W =
[[ 0.71 -2.37  2.44 -1.21  2.17 -0.05 -0.73 -1.59  3.65 -3.08 -3.03 -1.51
   4.11  0.86  0.30  2.32]
 [ 1.76 -1.58  2.44  1.25  1.41 -0.08 -1.97 -0.72  3.25 -3.00 -3.03 -2.22
   4.67  2.84  1.92  2.32]
 [ 0.63  1.88 -0.55  0.26  1.43  0.07  0.94  1.36 -3.81  4.46  2.91  2.52
  -0.95 -0.82 -0.19 -1.76]
 [ 2.66  2.91  1.76  2.99  3.76  0.08 -1.00  1.66 -5.26  4.46  2.91  1.00
   3.83  2.78  1.92 -0.70]
 [-0.86 -2.63 -1.08 -1.94  0.39  0.55  1.20 -1.59  3.65 -3.08  0.74  2.52
  -2.26 -0.93 -0.86  0.66]
 [ 1.67  0.24  1.90  1.70  0.69 -0.26 -1.96  0.19  0.08 -0.11 -1.68 -2.18
   2.94  2.84  1.61  1.06]
 [ 0.84 -2.63  2.14 -1.94  3.76 -0.01  0.25 -0.57  2.76 -0.69  1.76  1.74
   4.15 -0.38  0.01  1.69]
 [-0.10  3.47 -2.26  3.81 -3.71 -0.17 -0.30  1.78 -5.33  3.91  0.63 -1.05
  -4.10  0.68  0.22 -1.82]
 [ 0.49  3.47 -1.89  3.81 -3.71 -0.38 -1.97  1.78 -2.41  2.01 -0.11 -2.22
  -3.32  2.39  1.65 -1.82]
 [-0.86  2.19 -1.19  0.89 -3.36  0.55  1.20 -0.67 -4.61  0.79 -2.71 -0.33
  -1.47 -0.93 -0.86 -1.63]
 [ 2.66  2.22  2.29  2.89  2.41  0.38 -0.78  0.43 -5.33  3.62 -0.84 -0.36
   4.67  2.74  0.99 -0.33]
 [-0.77  1.50 -2.26  0.81 -2.97 -0.38  0.07  1.07 -0.34  0.88  1.81  0.55
  -4.10 -0.79 -0.07 -1.49]]
Indices start at 1.
(1, 1) -> 0.71
(7, 13) -> 4.15
(2, 11) -> -3.03
(7, 7) -> 0.25
(9, 5) -> -3.71
(9, 2) -> 3.47
(5, 7) -> 1.20
(8, 13) -> -4.10
(4, 3) -> 1.76
(12, 2) -> 1.50
(6, 1) -> 1.67
(8, 5) -> -3.71
(8, 15) -> 0.22
(1, 14) -> 0.86
(4, 5) -> 3.76
(9, 11) -> -0.11
(9, 13) -> -3.32
(1, 2) -> -2.37
(9, 15) -> 1.65
(4, 13) -> 3.83
(9, 3) -> -1.89
(2, 16) -> 2.32
(5, 14) -> -0.93
(9, 9) -> -2.41
(4, 11) -> 2.91
(6, 8) -> 0.19
(7, 12) -> 1.74
(9, 10) -> 2.01
(10, 10) -> 0.79
(7, 16) -> 1.69
(12, 4) -> 0.81
(11, 16) -> -0.33
(9, 14) -> 2.39
(11, 12) -> -0.36
(11, 1) -> 2.66
(2, 13) -> 4.67
(8, 4) -> 3.81
(4, 7) -> -1.00

arr =
[[-1.31 -1.16 -0.92 -2.55 -3.19  2.87  0.56  2.87 -0.99  1.13 -4.56 -0.68]
 [-1.31 -1.16 -0.20 -2.55 -3.19  1.75 -0.64  0.08 -0.99  0.66 -6.23  0.91]
 [-0.55  0.71 -0.70  0.69  0.98 -1.89  0.56 -4.51 -0.82 -1.82  2.84  1.00]
 [-1.31 -0.32 -0.92 -2.65 -4.35 -0.31  0.69  2.87 -0.99 -1.82  1.55  1.00]
 [-1.31 -1.16 -0.92 -4.17 -3.19 -0.31  1.28  2.87 -0.99 -1.82  0.44  1.00]
 [-1.31 -1.16 -0.92 -2.55 -3.19  1.10  0.56  4.87 -0.99 -0.95 -1.79 -0.72]]
Rows and columns are counted from 1.
(1, 1) -> -1.31
(4, 8) -> 2.87
(6, 11) -> -1.79
(5, 11) -> 0.44
(2, 6) -> 1.75
(3, 5) -> 0.98
(4, 10) -> -1.82
(6, 7) -> 0.56
(6, 10) -> -0.95
(3, 11) -> 2.84
(3, 9) -> -0.82
(2, 9) -> -0.99
(3, 7) -> 0.56
(2, 11) -> -6.23
(6, 5) -> -3.19
(2, 2) -> -1.16
(1, 10) -> 1.13
(6, 1) -> -1.31
(2, 1) -> -1.31
(5, 7) -> 1.28
(4, 11) -> 1.55
(4, 1) -> -1.31
(2, 4) -> -2.55
(1, 3) -> -0.92
(1, 11) -> -4.56
(5, 5) -> -3.19
(5, 1) -> -1.31
(6, 2) -> -1.16
(1, 9) -> -0.99
(2, 8) -> 0.08
(5, 6) -> -0.31

a =
-0.19	0.06	-0.08	0.13	-0.02	0.15	-0.15	-0.20	-0.09
-0.03	-0.20	0.17	-0.17	0.18	0.02	0.15	-0.01	0.18
-0.03	-0.20	0.17	-0.17	0.18	0.02	0.15	-0.01	0.18
-0.03	-0.20	0.17	-0.17	0.18	0.02	0.15	-0.01	0.18
-0.19	0.06	-0.07	0.13	-0.02	0.15	-0.15	-0.20	-0.09
-0.03	-0.20	0.17	-0.17	0.18	0.02	0.15	-0.01	0.18
-0.03	-0.20	0.17	-0.17	0.18	0.02	0.15	-0.01	0.18
-0.19	0.06	-0.08	0.13	-0.02	0.15	-0.15	-0.20	-0.09
-0.03	-0.20	0.17	-0.17	0.18	0.02	0.15	-0.01	0.18
-0.19	0.06	-0.07	0.13	-0.02	0.15	-0.15	-0.20	-0.08
-0.13	0.12	-0.13	0.16	-0.09	0.09	-0.18	-0.14	-0.14
-0.03	-0.20	0.17	-0.17	0.18	0.02	0.15	-0.01	0.18
-0.03	-0.20	0.17	-0.17	0.18	0.02	0.15	-0.01	0.18
-0.03	-0.20	0.17	-0.17	0.18	0.02	0.15	-0.01	0.18
-0.03	-0.20	0.17	-0.17	0.18	0.02	0.15	-0.01	0.18
Rows and columns are counted from 1.
(1, 1) -> -0.19
(14, 7) -> 0.15
(2, 7) -> 0.15
(7, 4) -> -0.17
(2, 6) -> 0.02
(6, 2) -> -0.20
(1, 2) -> 0.06
(14, 5) -> 0.18
(9, 8) -> -0.01
(9, 7) -> 0.15
(5, 4) -> 0.13
(9, 5) -> 0.18
(7, 3) -> 0.17
(10, 5) -> -0.02
(3, 5) -> 0.18
(8, 6) -> 0.15
(15, 9) -> 0.18
(15, 1) -> -0.03
(1, 4) -> 0.13
(15, 5) -> 0.18
(3, 7) -> 0.15
(2, 1) -> -0.03
(11, 8) -> -0.14
(7, 8) -> -0.01
(10, 7) -> -0.15
(8, 4) -> 0.13
(14, 6) -> 0.02
(2, 4) -> -0.17
(4, 9) -> 0.18
(8, 7) -> -0.15
(7, 9) -> 0.18
(1, 9) -> -0.09
(13, 2) -> -0.20
(11, 4) -> 0.16
(8, 5) -> -0.02
